The rows below come in pairs that one turn or mirror swaps. Which row does each named row swap with?
The rows were stretched afterwards, more along some directions than others.
Suvo: [-1.46  2.24  2.10  0.31  3.09  0.22 -1.04 -0.36  2.26  0.60  0.08 -0.20
  1.04  2.77 -2.54  2.18  1.94  0.76  0.81  0.53  0.03  1.27  0.41]
gen: [ 0.17  0.77  0.79  0.13 -0.70  0.32  1.29  0.16  0.94 -0.54 -1.01 -2.51
  0.61  0.74 -1.76  2.20  0.88  1.19 -0.93  1.02 -0.13 -0.40 -1.82]
Teda: [ 0.02  1.07  1.70  0.70  0.03  0.52  1.61  0.17  1.30 -0.67 -0.61 -2.49
  1.20  1.18 -1.70  1.62  2.30  1.33 -0.45  0.83  0.12 -0.63 -1.41]
mog: [ 0.20  0.61  1.12  0.51 -0.27  0.50  0.95  0.10  1.11 -0.46 -0.74 -3.02
  0.83  0.43 -1.80  1.58  1.70  0.98 -0.99  1.19  0.10 -0.96 -0.83]
Gonid: [ 0.25  0.76  0.19 -0.87  0.51 -1.14 -1.01  0.31 -0.67  1.04  1.63 -1.41
  0.46  0.43 -0.68 -0.24 -0.40 -0.85 -1.55  2.57  0.20 -1.04 -0.01]
Ruf: [-0.55 -0.89  0.04  0.44  0.45  0.15 -1.23 -0.34 -0.13  0.72  1.87  1.20
  1.06 -0.56  0.36 -0.96 -0.06 -1.32  0.46 -2.05 -0.65  0.17 -1.95]
vefun: [-1.40 -0.90  0.12 -0.41 -0.37 -0.61 -2.59  1.83 -1.37  0.58 -0.82 -0.43
  0.71  1.21 -0.61  1.61  0.23  1.24  0.50 -0.07 -1.76  0.68  0.24]
liliz: [-1.34  2.05  2.01  0.08  3.00  0.05 -0.85 -0.40  2.11  0.46 -0.01 -1.01
  1.25  2.22 -2.93  1.52  2.29  0.96  0.39  0.61 -0.73  0.46  0.23]
tudov: [-0.45  1.02  1.51  0.30 -0.68  1.06  1.03  0.78  0.71 -0.52 -0.37 -2.17
  1.62  1.04 -1.55  2.66  2.34  1.10 -0.84  1.03  0.01  0.22 -1.65]
sel: [-1.77  2.13  1.80  0.16  3.03 -0.13 -0.46 -0.26  2.16  0.55  0.09 -0.13
  1.09  2.86 -2.69  2.11  1.86  0.84  0.38  0.66  0.35  1.05 -0.16]
lumo: [ 0.67 -0.12  1.32  0.51  0.06 -0.20  1.44  0.72  1.11 -0.40 -0.98 -1.03
 -0.37  0.65 -0.70 -0.37 -0.52 -0.05 -0.63  2.19 -0.04 -1.37  1.65]
luzi: [ 0.92  0.39  0.29 -0.04  0.63 -0.63  1.15  0.28 -0.53 -0.52  0.42  0.69
  1.28  2.12  0.29 -2.33  1.65  1.21  0.75 -1.28 -1.05 -0.50 -1.38]
zus: [-1.09 -0.98  0.75 -0.53 -0.49 -0.37 -2.69  1.31 -0.97  0.95 -1.28 -1.05
  0.94  0.90 -0.81  1.30  0.73  1.19  0.66  0.10 -2.17  0.66  0.34]
Dudi: [-0.21  1.07  1.19  1.14 -0.43  1.45  1.45  0.30  0.85 -0.05 -0.04 -1.82
  1.59  0.61 -1.55  1.61  2.04  1.35 -0.39  0.56  0.39 -0.04 -1.55]
sotet: [-0.97  0.01 -0.20  0.42  0.81 -0.25 -1.30 -0.49  0.74  0.81  1.31  1.23
  0.45 -0.41  0.01  0.00 -0.20 -1.32  0.67 -2.10 -1.36  0.33 -1.50]
Ruz: [ 0.43 -0.17  2.50  0.52  0.00 -0.20  0.62 -0.15  1.16  0.24 -1.18 -0.15
  0.01  0.65 -0.08 -0.60  0.65 -0.16 -0.68  1.67 -0.13 -1.87  1.21]
Mabiv: [ 0.43  0.29  0.37 -0.28  0.35 -0.63 -1.24 -0.57 -0.12  1.22  1.59 -0.99
  0.02 -0.25 -0.51 -0.38 -0.91 -1.16 -1.41  2.18  0.08 -1.21 -0.09]
gel: [-1.62  1.67  1.99  0.50  3.08  0.57 -1.19  0.02  2.15  0.73 -0.03 -0.90
  1.25  2.04 -2.67  2.19  2.17  0.94  0.07  0.29 -0.45  1.33 -0.22]
Dano: [ 0.82 -0.47  1.83  0.64  0.26  0.06  1.22 -0.21  0.59 -0.11 -0.94 -1.30
 -0.71 -0.15 -0.14 -0.75  0.24 -1.08 -0.77  2.10 -0.82 -1.76  1.30]
palo: [ 0.77 -0.18  0.75  0.06  0.30 -0.07  1.46 -0.69 -0.18 -0.10  1.47  0.84
  0.87  1.84  0.86 -2.65  2.03  0.54  1.32 -1.19 -0.85 -0.03 -1.00]
Vas: [-0.50  2.21  1.84 -0.26  2.87  0.13 -0.66 -0.88  1.87  0.45 -0.45 -0.33
  1.43  2.71 -3.17  1.47  1.61  0.93  0.22  1.09 -0.24  0.57  0.40]
binuk: [-0.59  1.28  0.05 -0.39  0.38 -0.68 -1.70  0.47 -0.48  1.65  1.64 -1.24
  0.07 -0.02 -1.22  0.01 -0.61 -0.54 -1.89  1.92  0.43 -0.92  0.12]
Bik: [ 0.23  0.15  0.82  0.42  0.06 -0.02  1.19  0.00  0.13 -0.21  1.12  1.04
  1.47  1.78  0.86 -2.41  1.47  1.28  1.25 -1.64 -1.34  0.29 -0.90]
mep: [-0.19  0.21  0.47  0.40  0.60 -0.16  1.30  0.24  0.42 -0.90  0.45  1.05
  0.62  1.70  0.58 -2.21  1.45  1.32  1.47 -1.79 -0.55 -0.29 -1.68]
subup: [-0.44 -0.16  1.00 -0.17 -0.03  0.06  1.04 -0.76 -0.07 -0.88 -0.58  1.31
  0.19  1.36 -0.11  2.82  0.78  0.98  0.58  0.18 -0.98  0.76  1.11]
sefa: [-0.37  1.02  0.64 -0.77  0.31 -1.11 -2.35 -0.84 -0.47  1.96  0.74 -0.59
  0.67  0.22 -0.68 -0.06 -0.39 -0.60 -1.30  1.77  0.52 -0.55  0.06]
miru: [ 0.63  0.64  0.00  0.17  0.93 -0.41  0.88 -0.06  0.25 -0.06  1.19  0.79
  0.93  1.18  0.65 -2.61  1.86  1.81  1.39 -1.93 -0.68 -0.47 -1.40]
Nufun: [ 0.36 -0.03  2.39  0.44  0.19 -0.64  0.85 -0.16  1.69 -0.16 -1.64 -0.66
 -0.37  1.26 -0.43  0.01  0.50 -0.53 -1.03  1.86 -0.51 -1.46  1.94]
Bagar: [-0.11  0.87  1.20  0.71 -0.46  1.00  1.46  0.50  1.29 -0.63 -0.80 -2.34
  0.84  0.86 -1.83  2.14  2.34  1.01 -0.92  0.66 -0.22 -0.53 -1.37]
faza: [ 0.03  0.37  2.41  0.77  0.78 -0.24  0.93  0.08  0.97 -0.27 -0.79 -0.96
  0.01  0.30 -0.39 -0.73  0.38 -0.07 -0.97  1.97 -0.44 -1.57  1.25]
san: [-0.26 -0.54  1.01 -1.03 -0.24 -0.59  0.92 -0.37 -0.12 -1.17 -0.74  0.86
  0.17  2.09 -0.33  2.97  1.58  1.01  0.16  0.27 -0.82  0.68  1.22]
muvu: [-1.62 -0.17 -0.13  0.51  0.42  0.01 -2.07  0.32 -0.11  1.18  1.47  0.98
  0.19 -0.37 -0.11 -0.33 -0.19 -0.76  0.01 -2.50 -0.44  0.61 -1.29]
vezik: [-0.90 -0.47  0.31 -0.08 -0.34  0.01 -2.59  2.08 -1.22  0.95 -1.18 -1.09
  1.05  0.72 -0.92  1.78  0.20  0.90  0.79  0.48 -1.67  0.72 -0.18]
zofeg: [-1.24 -0.35  0.32 -0.60 -0.19 -0.16 -2.10  1.68 -0.85  0.90 -0.65 -0.65
  1.45  1.05 -0.93  2.13  0.92  1.11  0.53  0.78 -2.49  0.87 -0.03]
Mulu: [-1.47  1.60  2.14  0.01  3.09 -0.15 -0.97 -0.60  1.99  0.64 -0.18 -0.78
  1.44  1.96 -2.89  1.75  2.31  0.88  0.35  0.91  0.02  0.84  0.22]
mezin: [ 0.49  0.44  0.49 -0.59 -0.37 -0.88 -1.01  0.08 -0.74  0.93  1.04 -0.82
  0.16  0.33 -0.78  0.10 -1.12 -1.00 -1.82  2.83 -0.34 -0.85  0.18]
Gelef: [ 0.89  0.63  1.80  0.39 -0.75  0.30  0.20 -0.92  0.06  0.09 -0.71 -0.90
  1.26  1.49  0.17 -0.96  0.90  0.94  0.62 -1.53  0.42  0.72 -1.34]
Gil: [-0.79 -0.59  1.16 -0.98 -0.40 -0.73  1.24 -0.60  0.57 -1.33 -0.83  1.30
  0.91  1.87 -0.51  3.22  0.90  0.65  0.64 -0.54 -0.53  1.05  0.06]
gepe: [-0.12 -0.36  2.03  0.12  0.60 -0.90  1.06  0.63  1.37  0.23 -0.66 -1.42
 -0.02  0.76 -0.48 -0.15  0.55  0.06 -0.67  2.11 -0.16 -1.36  1.75]
pivug: [-0.65 -0.32 -0.58  0.55  0.11  0.22 -1.39 -0.20 -0.14  0.81  1.55  1.31
  0.08 -0.51  0.54 -1.10 -0.35 -1.26  0.79 -1.81 -1.38  0.50 -1.37]
Meto: [-0.56 -0.22  1.32 -0.58 -0.01  0.07  0.78 -0.32  0.29 -1.05 -0.57  0.87
  0.35  1.85 -0.32  3.77  1.22  0.71  0.20  0.03 -0.88  1.49  0.94]
Napo: [ 0.52  0.49  0.74  0.66 -0.77  1.44  1.15  0.18  1.30 -0.37 -0.73 -2.32
  0.89  0.27 -1.60  1.34  1.75  1.16 -0.63  0.00  0.01 -0.74 -1.74]
gat: [ 0.32  0.91  2.21 -0.86 -0.29 -1.17  1.24 -0.95 -0.06 -1.32 -1.40  0.61
  0.78  1.28 -0.05  1.44 -0.24 -0.76  0.22  1.85 -0.86 -1.12  1.61]
vuman: [-0.12  0.41  0.79 -0.77 -0.06 -1.02 -1.39 -0.42 -1.06  1.10  1.39 -1.06
  0.83  0.31 -1.14 -0.10 -0.32 -0.40 -1.82  2.43  0.56 -0.92 -0.36]
pas: [ 0.15  0.44  0.53 -0.67  0.33 -0.87 -2.22 -0.23 -0.78  1.91  1.73 -0.91
  0.74  0.29 -0.85 -0.15  0.11 -0.30 -1.68  1.89  0.58 -0.91 -0.66]
ritud: [ 0.20 -0.15  1.87  0.60  0.01 -0.30  0.79  0.58  1.65  0.07 -0.99 -0.83
  0.14 -0.26 -0.31 -0.15  0.52 -0.26 -0.48  1.57 -0.15 -1.71  1.55]
duriz: [-0.80 -0.55 -0.16 -0.24 -0.36 -0.22 -2.00  1.15 -0.74  0.82 -1.19 -0.67
  1.03  0.58 -0.89  1.32  0.39  1.15  1.21 -0.18 -2.80  0.79 -0.40]
Kon: [ 1.36  0.67  0.38  0.53  0.71  0.33  1.38 -0.21  0.21  0.17  1.02  0.89
  1.08  1.72  0.20 -2.46  1.28  1.26  0.93 -1.25 -0.81 -0.65 -1.32]
tof: [-0.89 -0.62  0.61 -0.39 -0.79 -0.08 -2.58  0.84 -0.81  0.73 -2.12 -0.27
  0.90  1.03 -0.91  1.15  0.45  1.07  0.85 -0.17 -2.30  0.41 -0.48]
Dobi: [-0.67 -0.25  0.27  0.76  0.65  0.27 -1.40 -0.31  0.75  1.03  1.45  1.34
  0.68 -0.28 -0.33  0.31 -0.17 -1.42  0.03 -2.01 -1.21  0.14 -1.44]
Rabi: [ 0.92  0.57  1.83  0.28 -1.16  0.32  0.09 -0.61  0.57  0.18 -0.87 -0.71
  0.62  1.80  0.29 -0.27  1.05  1.28  0.97 -1.33  0.47  0.83 -1.29]
Kerak: [ 0.55  1.10  2.29 -0.60  0.01 -0.73  1.45 -0.24  0.13 -1.35 -1.33  0.58
  0.99  1.25 -0.71  1.72  0.18 -0.50  0.46  1.77 -0.16 -0.88  1.00]
mufo: [-0.88 -0.24  0.87  0.57  0.53  0.16 -1.06 -0.48  0.32  0.38  1.42  1.56
  0.99  0.58 -0.10 -0.71  0.38 -0.96  0.24 -2.38 -0.36  0.96 -2.28]
gaz: [-0.84 -0.31  0.30  0.79  0.20  0.10 -0.96 -0.73  0.56  0.49  1.11  1.25
  0.42  0.05 -0.25  0.03 -0.49 -1.16  0.24 -2.22 -1.43  0.59 -1.38]
Buka: [-1.57  2.15  1.81  0.71  2.92  0.20 -0.76  0.11  2.46  0.46  0.31 -1.20
  0.98  2.28 -3.08  1.92  1.73  0.80 -0.24  0.77  0.11  0.33  0.19]
kaza: [-0.55 -0.86  0.86 -0.90 -0.16 -0.79  0.88 -0.80  0.14 -1.41 -0.40  1.21
  0.60  1.63  0.05  2.34  1.41  0.80  0.89 -0.66 -1.24  0.41  0.85]
zude: [ 0.28  0.87  1.78 -0.67 -0.02 -0.64  1.10 -0.49 -0.17 -1.16 -1.37  1.09
  0.50  1.42 -0.33  1.99  0.08 -0.07  0.40  1.20 -0.25 -0.96  1.33]
geva: [-0.63  0.43 -0.56  0.41  0.87  0.00 -1.58 -0.40 -0.26  1.01  0.80  1.16
  0.98 -0.51 -0.36 -0.32 -0.73 -1.19  0.48 -2.15 -1.36  0.34 -1.56]
Keb: [-0.03  0.03  0.07  0.54  1.00 -0.45  1.32  0.62  0.41 -0.21  0.88  0.00
  0.55  1.20  0.54 -2.18  1.41  1.43  1.33 -1.97 -1.56 -0.46 -1.71]
Kefu: [ 0.01  0.27  0.16 -0.72  0.31 -0.95 -1.92  0.14 -0.81  1.63  1.29 -1.30
  0.76 -0.32 -0.81 -0.34 -0.39 -0.65 -1.31  1.86  0.60 -0.59 -0.40]
Noli: [-0.11 -0.50  1.04 -1.33 -0.12 -0.41  0.95 -1.00  0.21 -1.38 -0.65  1.18
  0.28  1.62 -0.26  2.64  1.24  0.83  0.32  0.50 -0.63 -0.23  1.08]
nos: [ 0.85  1.06  1.53  0.57 -0.90  0.78  0.39 -0.43  0.70  0.38 -0.82 -1.13
  0.81  1.65 -0.37  0.03  1.07  1.30  0.35 -0.90  0.82  0.22 -1.21]
Fonal: [-1.07 -0.81  0.33  0.62  0.53 -0.03 -1.45  0.11  0.43  0.57  0.92  0.85
  0.18 -0.22  0.50 -0.24 -0.11 -1.46  0.44 -2.41 -0.83  0.65 -1.36]
mavo: [-0.15 -0.93  1.32 -0.65 -0.45 -0.74  1.06 -0.43  0.05 -1.16 -1.05  0.90
  0.46  1.97 -0.01  2.77  1.07  0.90  0.78 -0.01 -1.22  0.69  1.53]
gagev: [-0.84 -0.60 -0.42  0.01 -0.44 -0.05 -1.96  2.04 -1.17  0.94 -1.56 -0.93
  0.44  0.62 -0.93  1.71 -0.62  0.88  0.59  0.28 -2.02  0.72 -0.34]
Gep: [-0.17  0.50  0.41 -0.12  0.81 -0.31 -1.50 -0.07 -0.44  1.25  1.47 -0.79
  0.26 -0.45 -0.99 -0.74 -0.44 -1.08 -1.25  2.03  0.85 -0.66 -0.08]

Bik is swapped with faza
binuk is swapped with muvu
palo is swapped with Dano
mezin is swapped with mufo
zus is swapped with liliz
Ruz is swapped with Kon
gagev is swapped with sel
zude is swapped with nos

